Here are some numbered points:
[ 20  -3 -22  -7   5  39  19  18  65   8  20   6  16  72 -19  15  25  19  -9  38 -37  -3 -19 -17   0  -4 -41   2 -22 -13 -67  13 -15 -28] 0
[  49    8  -31  -45   12   -8   41  -19   40  -69   35   30   38   79   -2    2   16   -4    1   32  -62   18    8  -19    1  -21  -55   69  -19 -127   18  -18  -75   -6] 1
[  1  -6  32  22   3  20 -23 -38 -35  32 -29  22 -14 -29   5  53  -7  45   8 -11  -4   5  16 -10  -3 -14  36 -50  10  33  30  13  32   1] 2
[-127    1  -49   -8  -94   26  -26  127  -59   30   21   33   -1  -17  -31  -17   20   28  -33   24 -109  -47  -28  -17    8  127  -61   -6   -9  -19  -26  -17  -28  -75] 3
[ -3   7 -12   6  26  -2   4 -22  11  10 -20  68  -1 120   8  59  24 -24  42 -11  96   6  37 -19  -1 -33  42  13 -30 -18  16  17   8  39] 4
[ 15  -9 -27  43  10 -43  10 -15 -21   2 -31  -5   3 -13  39  22 -32   1  29  -9 -11   7  -8  11  -7 -22  14  -2  -1  40  20  27 -11  28] 5
[ 20  -5 -12   3   1 -40  10  -2  -9  15  14 -26 -47 -24 -25 -87 -25 -18 -49 -13 -30   8 -41   0   1  22 -29  89  37  13  13 -32 -17 -15] 6
[  -9    3  -40   -5 -111   13  -10   73  -49    3  -22   28  -45  -26   -8  -29  -38   44    2  -37   56   -3   24   -8   -2   -1    9  -34   -2   38   92   -7  -38   19] 7
[ 23  -5 -43   5   4   3   7  27  10   7   8 -25 122 -19   4  16   7  28  27  58 -79   7 -33  -8  26 -21 -64  -4  -4  -5 -48  14 -20 -38] 8
[-27   2  -7  -3  -6  -2  22 -18 -53  22 -28  13 -58  -4 -12 -75   8   4  15   3  36 -15 -16  25   1  -1  33  25  31  42  54 -13   4  34] 9
[ 15 -12 101  12  14  15 -33  -4  86  13 -13 -10  62  -6  26  85   4  21   7   1  39   7   2 -22 -33 -36  25 -34 -33  33  -9  35   4  -1] 10
[  -8    5  127   -3   -3  -17 -127    0   71   28   46  -31   10  -34   -7    7    0  -46   -1   12  -17    4   -6   16   33  -40  -35    4   63   16   26  -17  -34  -33] 11
[ 17   0 -20 -17   1  35  -2 -28 -29   5   4  18 -26 -31   4 -38 -79  56 -13   5  10   2  14   7  33   2  -1 -10  12  22  60 -20   9  18] 12
[ 12 -12  -4  16  45  29  34 -21 -30   6 -31  18  10  20   0  21   6  27   1  -4  -8  13  33   0  -7 -17  45 -47   4 -22  44   2  16  12] 13
[  25  -12  -59   -2 -122  -21    1  127  -80    0   14  -37  -30  -23  -22  -51   16    4   24   56  -48  -25  -14   10   -9   47  -72   14   23   -1  -17  -17  -14    8] 14
[ 39 -11 -26 -12  31  47  25  -3  47 -13  14   8  53  -2  32  67  -4  44 -11   4 -52  -4  -4 -13  -2 -26 -37 -52 -54   3 -33  31 -10   0] 15
[ -1   3 -25   5 -39 -19   6  44 -18  -9  16  -9 -14 -10 -16 -68  11 -34  16  37 -54  -1 -16  -3 -31  -3 -27  10   1  31 -33  -2 -10  -6] 16
[-24   0  -7 -17  -1  32  14 -15  -7  19 -15  12 -36 -19 -19 -47  19  13 -21 -22  -9  -5  -1   0   3   9  28 -24  28  39  13  -4 -21  11] 17
[  -9   -9  -11   -6  -36   13  -10  -43 -109    9  -20   27 -106  -26  -25 -115  -10   12   -9  -40   76   18   36  -18  -19   29   39   -6   29    3   82  -39   -3   26] 18
[ 19  -5 -17  11 -11  -3   0 -48 -54 -23  -3  58 -97  47 -24 -78  17 -14  -8 -16  57   5   0  11   7  32  -7  12  27 -22 127 -43 -14  19] 19
[-19   2  -9  14 -21  60  -7 -14 -11 -10  -6  17 -28 -19  -7 -32 -20  22 -17 -27  -1   0   4 -13   6  -9   3 -25  -9  31 -27 -14  -5  19] 20
[ 15  -2 -20  -9 -19  30  11  17  51 -15  36 -10  -7  -2 -37 -64  34  16 -24  58 -42   7 -57  11 -11  10 -76   8  21  24 -51 -17 -24 -36] 21
[  1  -2 -15 -33  23  13  24 -41 -54  66 -25  73 -41 -19 -14  -9   9  10 -19 -21  88  11  34  12 -14 -13  75  -6   1  -9  67  -3 -13  22] 22
[  51   -4  -26   28   16  -15   17   19    5  -32   -8  -26    1   -8   63    0   14    6   12   45  -52   18  -23   -4   -7  -29  -24  127  -29 -127  -57   13  -22    4] 23
[ 52  -5 -11 -20  31 -26  27 -14  17  46 -10 -20  19  28  33  46 -41 -29  16  -1 -15  10  14   9  -1   9  29 -28 -24  73  23  42   3  13] 24
[  39   -2   18  -11    9  -16   -2  -46   72 -127  -10   30   29  -26    4   29    7   11   -7  -30   17  -13    0  -11   12   16   34   32  -28  -34   91    6  -49   22] 25
[ -34    2  -28  -27  -41   17    8   44  -45   -5   16   16  -81  -15  -49 -116   17   11  -16   24    0  -13   -5    4  -11   29  -43   -3   44   -7    8  -48  -24  -11] 26
[-16  -3  -3 -12  -5  17  12 -37 -18   9  -8  21 -61 -10 -23 -49  11  -3 -35  -2  62 -14  12 -12   9  10  16  -2  -7   0  39 -11  -1  14] 27
[ -7   0 118   9  -3   6  -3 -18 -10  -3  29  -2  40  -2   9  25  10  29  25  -2 -41   0  -6 -13  15 -66 -28 -31 -18  55  -1  17 109   6] 28
[ 30  -9 -27  21  21 -51   5  -3  66  16   5 -22  73  54  32  83  30 -22  43  27 -71  18 -84  11 -27 -34 -11 123 -38  27  -9  61   7  17] 29
[  5 -11 -11  23   9 -28   8 -48 -32  13 -29   8 -21  -6  16  -5   8   0  19 -12  32  14 -39   8  -9 -11  35  35  -4   5  71  26 -10  28] 30
[ 34  -9 -25  -9   8 -37  11 -43 -14   6  -7   9 -50 -41  18 -26  -9  -2   1 -24  62   9 -23  29  -4  20   0 -32   4 -31  72 -12 -39   0] 31
[-42  -3  23  38 -25  15  -7 -57 -55 -13 -31  74 -54 -18  -4  -4  19   7  50 -44 100  -4  49   6 -14  -3  58 -25  16   5  62  -8  -1  90] 32
[-28   2 -24  -9 -17  33  19  21 -78  40 -42  19 -96 -43 -16 -51 -34  40 -26 -56  65   2  47  15 -27   2  96 -30  20  17 109 -18 -24 -41] 33
[ -85    2   27   17   -8   15    8  -47  -39  -18    1   27  -31  -49    3   65   50 -127  -11 -112   46    1   24   -5   27  -29   16  -27   -4   22   37   -3  -16   10] 34
[-49   2 -25 -30 -15  11  -1 -26 -12   3 -13  -3 -30 -64 -17  -9  -9  41   1 -11   7  12   1   6   4   8 -34 -14  -3   7  46 -13 -37 -50] 35
Which three points above are nearest to each new point by angle? Their numbers follow each, nearest first.
[ -6  -2  -7  36   7 -37  -9  13 -21   0  -1 -29   7   5 -10 -14  31 -44  40   3  21  13  15  -2  -5 -11   9  17   7  41 -43   7  32  42] ~ 16 5 29
[ 22  -4 -25  11   7 -23   9  15  12  12   4 -17  13  16  13 -35  16 -16  38   4  54  17  -3  -7  11   6   6  14  30  19   1  -4   8 -29] ~ 9 4 31
[ -9 -24   3  26 -29  27 -64  -5 -37  28 -10  10 -33   7 -23 -63  25  37  13 -23  44   9  28  12 -31  13  70 -10  36  39  18 -37  33  27] ~ 18 9 32
[  34   11  -35  -43   -1   -8    2   61   60   19   30  -71   13  -25  -38  -39   -8    9   -6   65 -127    5  -59  127    3    0  -91  106    9  -50 -127  -14  -40  -64] ~ 21 8 23
[ -2  -5 -10   7 -11 -25  32   0   2   3  -3  -3 -34   4  -8 -36  16 -37  -2 -25  14  -3  22  25   8  13  11 -39  -5 -19   2  14   0  -5] ~ 31 27 19
[-127   -7   99   18   -4  -54  -75   -4   56   39  -20  -15   24  -29   13  127    2  -22   17   -2  127  -11   22   10  -31   28   69  -51   27   18   -2   22   46   15] ~ 10 2 34
[125 -10 -29 -73  16  30  45  -1  23  34  29  -8  26  88 -21   4   9  49 -17  41 -66  -5 -10   7 -17  46 -44 -41 -18  26  28   5 -45 -20] ~ 0 15 1
[ 44  -2 -19  11   9  23   7 -17 -18 -14  -2  28 -30  10  -5 -44  28   6   0 -20   6  10 -21 -10 -25  54  25  13   5  -8  36   5 -24  26] ~ 19 18 31
[-10   9  35   6 -75 -15 -84 -29  26 -23 -25 -49  50 -13   5 127  12  -4  27   4 127 -52  18 -12 -25  -5  75   4 -32  21  37  10   7  14] ~ 10 4 32
[ -1  -1  -1  20  -9  20  20  -2  -9  -6  10 -14 -12  -2 -29 -52  -4  10 -51  -8 -20  -8 -26   3 -16 -15  -8  30   5  17 -12 -13 -12  11] ~ 6 21 26
[-41   2 -25 -11 -42  30  22 127  16   2  -9 -18 -36 -52 -21  -9  -5  -7 -16 -10 -21  11   3  -7  12  -6 -24 -25  -1  18  -6 -11 -21 -36] ~ 3 14 26
[  39    0  -14  -17   21   -2   21    1   75  -17  -22  -15  103   82  -10   86   -4   13    0   27 -127   31    6    2   15  -21   -2  120   15 -127   30  -16  -79   -9] ~ 1 23 29
[ 50   3 -45   3  48 -54  48  25  17  34  -6 -42   7 -16  23  16 -38  -4   6  43 -66  -8 -34  18  -2  -1 -16   4 -19  -8 -17  27 -24 -26] ~ 8 29 24
[ 20  -5 -15 -14  22 -20  30  13 -28  15   2  -9 -21 -25 -15 -36  -9 -21  -6  -5 -26  -2   7 -14  -9  -5   1 -11  -6  26   5  -3 -10   7] ~ 16 6 17
[-46  12 -24  -4 -40  27  19  65 -53  28 -15 -20 -87 -40 -69 -90  17  12   1  -7  -9 -19  -7  21  18 127 -23   3  36  29  52 -30 -24 -19] ~ 26 3 14
[ -41    2   -5  -27    5   35  -21   23   33   18   -2  -16  -38  -52  -18   28   25   33  -26  -91  -30   -9    0   -2    3   -9   -3  -39  -13   16   -7   16  -30 -103] ~ 35 17 3
[  -3    8  127   -6  -23   26  -78  -27  -75   19  -30   10 -100 -102  -11  -92   -9   45   15  -26   35    2   20   -1   44   28  -20   -3   88   40   91  -51  -29   -3] ~ 18 9 33
[ -2   1 -11  11 -26  16   3  92  30  -7  14 -17  37 -11  -1   7  29   7   4  12 -60  -5  -4   4  -6 -21 -24 -16 -39  44 -56  16  -8  12] ~ 8 16 0
[  23  -47  -13    3   14   34   12  -21   87 -116    4    6  127  -10   15   77   16   34  -10   -2  -10    3    7  -21  -66  -25  -38  -49  -88  -14  -20   16  -16   20] ~ 15 10 25
[-10   3   2  22 -12  24  11  70 -28  27 -13  -9 -50 -18 -42 -76  32  -2 -15  -3   4   8  25   2  10  14  28 -22  21  -2 -20 -13  36  -9] ~ 26 17 18
[  -8   -6  -10    5   -6  -20    2   -7   -9    8   29   -3   23  -12   30  -36 -117   -2   19    5  -53    0    2   -5   97   -4  -19   -6   41   32  -12   -1   18    5] ~ 12 8 5
[  50  -12  -40    9    3   -4   26   44   44   -2   38  -46  127   31   -6   -2   28   -5   34   73 -127    6  -39  -15   24  -28  -74    2   10    5  -84    3   81  -49] ~ 8 0 21
[   4    4   -8   31   -5 -121   -9  -18  -50  -35  -16   14   54  127  127  -58   13  -51   25   24   60   -6   26    8   29    1   38  123   27 -127 -127  -18   33   29] ~ 23 4 1
[-24  -1 -11   5 -15  38  -3 -41 -44  -4 -20  28 -56 -17 -13 -49   5  38  -3 -51  51   6  29   1  -5 -13  34 -21  27  38  59 -26  -9  27] ~ 18 33 32
[ 47   9 -16  21  36  25  42  -4 -17   1 -24 -18  38  76   2  13  13  28  -5  -7  28   4 -18  19   8 -38  13  35 -46 -27  -6  14 -15 -25] ~ 4 0 1
[-127    0   48   18  -29   30 -127   39  -30   22  -23    3  -63  -64   -7  -34    7  -27  -13  -36   27   12   38   -8   16   18   53  -40   38   11   32  -21    3  -70] ~ 33 18 34
[  2  -9 -53  -7  25  17  27   1  -1  27 -16  -9 -12 -16   0   4 -20  23  15  -5 -42   6  10   2   4  -2   2 -29   1  16  17  -9 -16 -34] ~ 35 13 12
[ 21 -15 -18  -5   2 -30  -6   1  12  17   4 -47  14 -26  -1  15 -25  34   8 -13 -46   9 -25  26   2  -4 -25   7   4  60  -6   5 -24 -20] ~ 8 5 24
[-41  28   8 -18  20 -48 -19 -57 -50  16 -29  13 -76 -24  20  41  -8 -23  16 -16  59  -5  37   0   5 -18  65 -39  -1   1  70  24 -12  35] ~ 32 22 30
[  8   6  32  48  18  11   9 -32  27  -6   1  16 -17  13   9  17  35 -33  11 -18  10  -6  32  18  55 -44  41 -53 -31   2 -20  26 108  19] ~ 28 4 2
[ 25 -16 -40  10   9  46 -29 -13   5   1  42  -1  -8 -14  15 -42  14  46   4 -15 -41   0   5  13   0  84  88 -35  -2  40  16  -9 -55 -10] ~ 17 33 20
[ -6  14  18 -17  24  -5  35 -21  87  30 -45  -2  29 -30  25  64  -3  11  28 -36  41 -15  20   5   5  -8  20 -17 -20  28  56  14 -18   5] ~ 10 24 25
[-127   -1  127   -7  -52    7 -106  -10   91    9   -9   -2   25  -20   -3  127   16   14   14   32  127  -39   -1  -17  -21   27   -9  -38  -22    7  -13   18   22   -6] ~ 10 11 28
[ 11  -1   2   7  10  28  23 -51  30 -53   9  24 121  96  24  10  15  10 -13 -37 127  -2  38 -21  26 -49  25 -17 -44 -28  40  19  95  13] ~ 4 13 10
[  4  -4 -29   4   3 -20  37  -6 -24   0 -12  25 -16   1  13   5   2   9   4  -6  25  -5  20  32  -9  10  11 -63 -19 -15  21  17 -22   7] ~ 31 13 22
[ 44  -4 -17  14  25  14  24  18 127 -71  31 -15 127 127   5  24  24  17  16  53  68  14  -3  18  -5 -26 -15  10   1 -46 -45  14  -1 -37] ~ 0 1 29
